In the data rows, zero lies at 4.5, halfway between 4 and 5.
Some points, one per row:
[6 4 3 6 4 4 3 4 5 0 1 4 5 4 1 6 4 5 2 4 6 6 5 0 7 4 1 6 5 2]
[5 6 2 8 0 6 3 5 6 3 6 5 5 9 0 6 2 9 4 5 5 6 8 5 1 5 4 6 5 2]
[3 5 2 7 1 7 3 6 7 3 4 5 4 8 0 7 7 9 6 6 4 5 7 2 2 6 4 5 5 1]
[7 4 4 0 8 4 5 6 0 9 5 3 7 0 9 0 9 0 4 5 1 0 2 9 6 6 7 7 0 8]
[6 4 5 2 9 4 6 3 2 6 5 3 3 2 8 1 5 0 7 5 4 4 4 6 1 4 7 7 4 8]
[4 4 3 6 0 5 4 3 5 2 6 6 3 8 2 4 2 9 5 6 7 6 7 5 4 8 1 4 0 1]
[4 6 3 8 2 5 4 2 6 1 5 5 4 8 2 4 4 6 4 4 7 8 6 4 1 6 3 3 4 3]
[6 7 2 6 2 5 6 4 6 2 5 5 4 8 2 8 3 9 7 4 6 6 5 3 4 5 3 6 3 1]
[4 6 2 6 0 3 4 3 5 0 5 5 5 8 4 6 2 9 5 6 6 5 4 5 1 6 4 4 3 3]
[5 0 5 3 8 6 7 5 2 6 5 4 5 9 7 3 7 1 5 6 4 5 3 4 5 5 8 6 3 8]
[4 4 5 4 9 4 5 6 5 7 5 6 5 6 6 1 6 6 5 6 3 6 7 2 5 4 6 2 5 5]
[4 5 5 5 4 2 2 5 5 1 4 3 5 4 3 6 5 5 8 7 4 7 5 2 4 2 5 4 5 3]
[4 4 6 5 8 2 7 4 7 1 5 5 7 0 8 3 5 3 7 4 3 7 3 4 5 4 8 5 5 6]
[5 3 4 6 4 5 5 5 5 4 5 3 4 6 3 3 3 6 4 4 9 4 6 3 6 2 3 2 6 2]
[3 6 2 7 2 5 4 4 9 0 6 5 5 8 1 7 4 7 5 0 3 4 7 2 7 4 4 4 5 4]
[4 4 5 3 2 5 3 6 5 5 5 4 1 5 3 5 3 6 4 4 7 5 4 3 3 4 3 4 5 5]
[4 3 5 7 5 7 4 6 5 4 5 6 3 7 2 4 1 6 5 6 1 6 4 0 3 4 4 6 5 5]
[5 6 6 6 2 3 3 0 7 1 7 8 2 8 2 6 2 5 3 5 7 4 4 3 2 3 1 2 4 3]
[5 3 6 1 8 3 8 4 2 8 5 4 9 0 9 0 7 0 6 5 3 4 3 8 7 6 7 6 4 9]
[3 6 2 9 0 4 3 4 4 1 3 7 3 6 0 7 3 7 4 6 6 5 3 5 4 7 2 3 3 0]
[3 5 5 5 3 5 6 1 5 4 4 3 0 5 2 5 4 5 4 3 3 5 5 4 6 4 5 5 3 3]
Here are 10 more points, each followed by its number:
[6 4 5 4 6 4 6 5 2 5 6 4 4 4 4 3 4 2 5 4 4 6 5 6 5 3 9 6 4 5] 0
[7 4 6 3 7 6 7 4 2 7 4 3 5 4 7 4 6 3 5 9 3 1 5 6 5 5 7 7 6 5] 1
[3 6 0 9 0 6 4 4 7 0 5 6 5 8 2 5 3 7 4 6 7 6 6 5 5 6 1 3 3 0] 2
[4 5 6 5 6 4 3 4 5 4 6 5 6 4 3 4 4 3 4 4 6 4 3 5 6 2 5 4 6 4] 3
[5 4 6 4 9 4 5 4 2 7 4 6 2 3 7 2 6 2 6 4 3 5 3 5 6 4 8 6 5 5] 4
[5 6 4 4 8 4 5 6 5 5 3 4 6 4 6 5 7 4 4 8 7 5 4 4 7 6 7 5 4 5] 5
[7 4 6 6 4 5 3 7 7 4 1 6 4 8 2 6 4 6 5 4 6 6 5 2 4 5 7 3 8 2] 6
[3 2 5 6 4 4 4 5 5 5 2 3 4 4 3 5 5 9 4 4 5 4 5 7 4 3 1 4 6 4] 7
[6 5 6 0 9 3 7 3 4 8 5 4 6 0 9 1 5 0 5 3 2 4 2 6 7 7 8 7 3 9] 8
[6 4 4 3 6 4 7 8 4 4 4 1 6 3 6 4 8 5 5 5 4 3 3 6 6 4 6 6 3 5] 9
Which two of these numbered points are nearest to each point below, looking only along the 7 directions in which the first points spread most? Their numbers follow each, nearest first.
[7 4 5 2 6 3 3 8 0 8 5 3 5 4 6 4 6 2 6 4 3 5 1 7 5 6 5 5 2 7] > 1 9
[4 4 5 6 5 2 4 5 5 4 4 6 5 5 5 5 4 4 4 0 4 6 3 1 7 6 5 5 4 5] > 3 7
[4 3 5 3 7 5 4 2 7 6 5 3 4 6 4 4 5 4 9 4 3 4 2 5 5 4 6 3 3 6] > 0 3
[5 3 5 5 7 6 5 3 2 6 4 4 4 6 7 2 4 6 9 2 5 5 4 2 4 5 5 6 3 5] > 0 1
[6 6 6 1 9 5 7 4 2 8 5 4 7 0 9 0 8 0 6 4 2 1 4 8 7 4 8 9 4 9] > 8 4
[5 8 5 1 6 3 8 5 1 6 6 3 7 0 9 2 6 0 4 2 3 2 1 9 7 4 7 8 5 8] > 8 4
[3 5 4 6 5 5 4 3 4 3 4 5 4 2 4 4 6 0 4 7 5 6 5 4 5 4 1 4 9 4] > 3 7
[4 2 5 1 5 7 9 4 2 8 4 4 2 4 6 4 6 4 6 7 3 4 4 5 5 4 8 6 4 7] > 1 4
[5 3 6 2 6 5 5 4 3 8 5 4 3 3 9 3 8 4 8 3 2 1 5 6 6 6 5 6 3 4] > 1 9
[4 6 2 7 0 5 4 3 4 2 6 6 6 9 0 8 2 8 4 7 5 6 7 6 3 3 2 3 4 2] > 2 7
[7 4 3 1 5 4 5 5 4 8 7 3 5 2 8 4 7 4 5 5 3 2 3 7 3 6 7 8 3 5] > 1 9
[4 4 4 3 6 6 7 5 3 7 5 6 4 3 9 1 6 1 6 7 6 3 3 6 5 6 8 7 4 9] > 1 4
[5 2 6 4 4 4 6 5 4 7 4 4 5 6 6 3 6 6 7 3 4 5 3 3 4 6 7 5 6 7] > 0 5
[4 4 5 7 6 4 6 5 7 5 3 4 6 3 6 4 4 3 2 7 6 3 8 5 4 0 3 3 6 5] > 3 5
[6 2 7 3 5 2 4 8 2 5 5 3 6 2 6 3 6 3 5 4 5 4 4 4 7 4 5 4 6 7] > 5 9
[8 5 3 4 8 3 5 3 2 6 5 6 4 3 7 3 7 2 4 5 0 3 5 7 4 7 6 6 4 6] > 1 0
[7 4 5 3 8 4 4 6 1 6 4 4 5 3 6 4 7 5 7 2 3 4 4 5 6 6 5 7 3 4] > 9 1
[5 4 7 2 9 3 7 6 2 7 4 4 2 3 7 4 5 2 6 4 2 5 4 3 8 6 7 7 6 6] > 4 0
[5 5 4 3 2 4 4 4 4 5 6 3 5 3 5 4 9 4 3 3 2 3 3 7 6 4 3 6 6 4] > 9 0
[1 3 4 1 5 7 4 7 4 8 4 5 2 5 7 3 5 0 5 5 2 5 5 3 0 6 8 6 4 6] > 1 0
[5 3 4 3 8 7 7 4 3 6 5 1 3 2 8 3 5 2 5 4 3 6 4 6 5 2 7 3 2 6] > 4 0
[4 6 6 5 2 3 4 3 4 4 4 5 6 6 1 5 7 5 3 5 4 4 5 6 5 4 4 4 5 1] > 7 3
[3 7 6 2 7 5 3 6 5 6 5 3 4 4 5 6 6 4 9 1 4 8 3 4 5 5 7 4 2 6] > 0 5
[4 3 6 3 8 5 3 7 5 6 8 4 4 2 7 2 5 0 8 4 6 4 4 4 4 5 9 6 4 5] > 4 0
[7 6 5 5 8 4 6 3 1 7 4 4 6 1 9 0 7 3 7 7 5 5 7 5 5 6 5 6 3 8] > 1 4
[3 5 6 7 6 6 4 5 5 4 4 4 6 7 4 7 5 7 4 2 3 5 4 1 4 4 6 5 8 5] > 6 3
[3 6 3 9 1 5 0 5 8 2 4 6 2 9 0 7 1 9 3 1 6 5 6 3 3 8 2 3 5 1] > 2 6
[4 7 2 8 1 2 4 4 6 2 5 4 6 8 1 8 0 5 3 7 9 6 8 5 3 7 2 3 4 3] > 2 7
[4 3 4 4 5 7 4 8 5 7 5 3 5 2 4 3 5 3 4 6 6 4 5 7 5 3 2 6 3 5] > 5 9
[6 4 4 7 6 4 5 1 7 3 4 3 6 4 3 5 5 4 3 4 3 8 4 5 4 3 7 6 5 4] > 3 0
[5 4 3 4 4 3 6 5 4 5 3 3 4 2 5 3 5 2 6 5 2 6 4 6 6 3 0 7 3 6] > 9 0
[4 4 5 2 7 4 5 2 4 6 5 5 6 1 4 5 7 4 4 4 5 1 6 7 5 5 3 2 0 6] > 9 0
[4 7 4 2 6 3 5 4 6 6 3 3 7 2 7 3 6 5 3 3 2 1 6 1 6 4 6 6 5 7] > 9 0
[4 5 4 7 2 5 3 3 5 4 4 4 4 4 3 6 4 7 4 4 5 4 6 4 4 4 0 1 3 3] > 7 2
[3 4 6 0 7 7 6 5 1 8 0 2 6 0 9 1 6 1 4 5 6 2 5 7 1 6 6 6 7 9] > 1 4
[6 4 5 2 9 3 6 4 2 6 5 4 2 3 8 4 6 4 5 4 3 4 5 4 5 6 9 6 5 6] > 4 0
[5 3 5 1 4 5 2 5 3 5 4 2 5 4 7 4 2 5 5 3 4 3 3 4 4 5 6 5 3 6] > 0 1
[5 3 6 2 5 4 6 6 2 7 5 5 5 3 4 3 4 6 5 5 2 3 4 6 6 6 6 4 4 4] > 9 1
[0 5 4 3 8 4 4 6 5 7 1 5 2 2 6 6 3 6 5 2 3 6 7 1 6 4 6 5 5 3] > 3 5
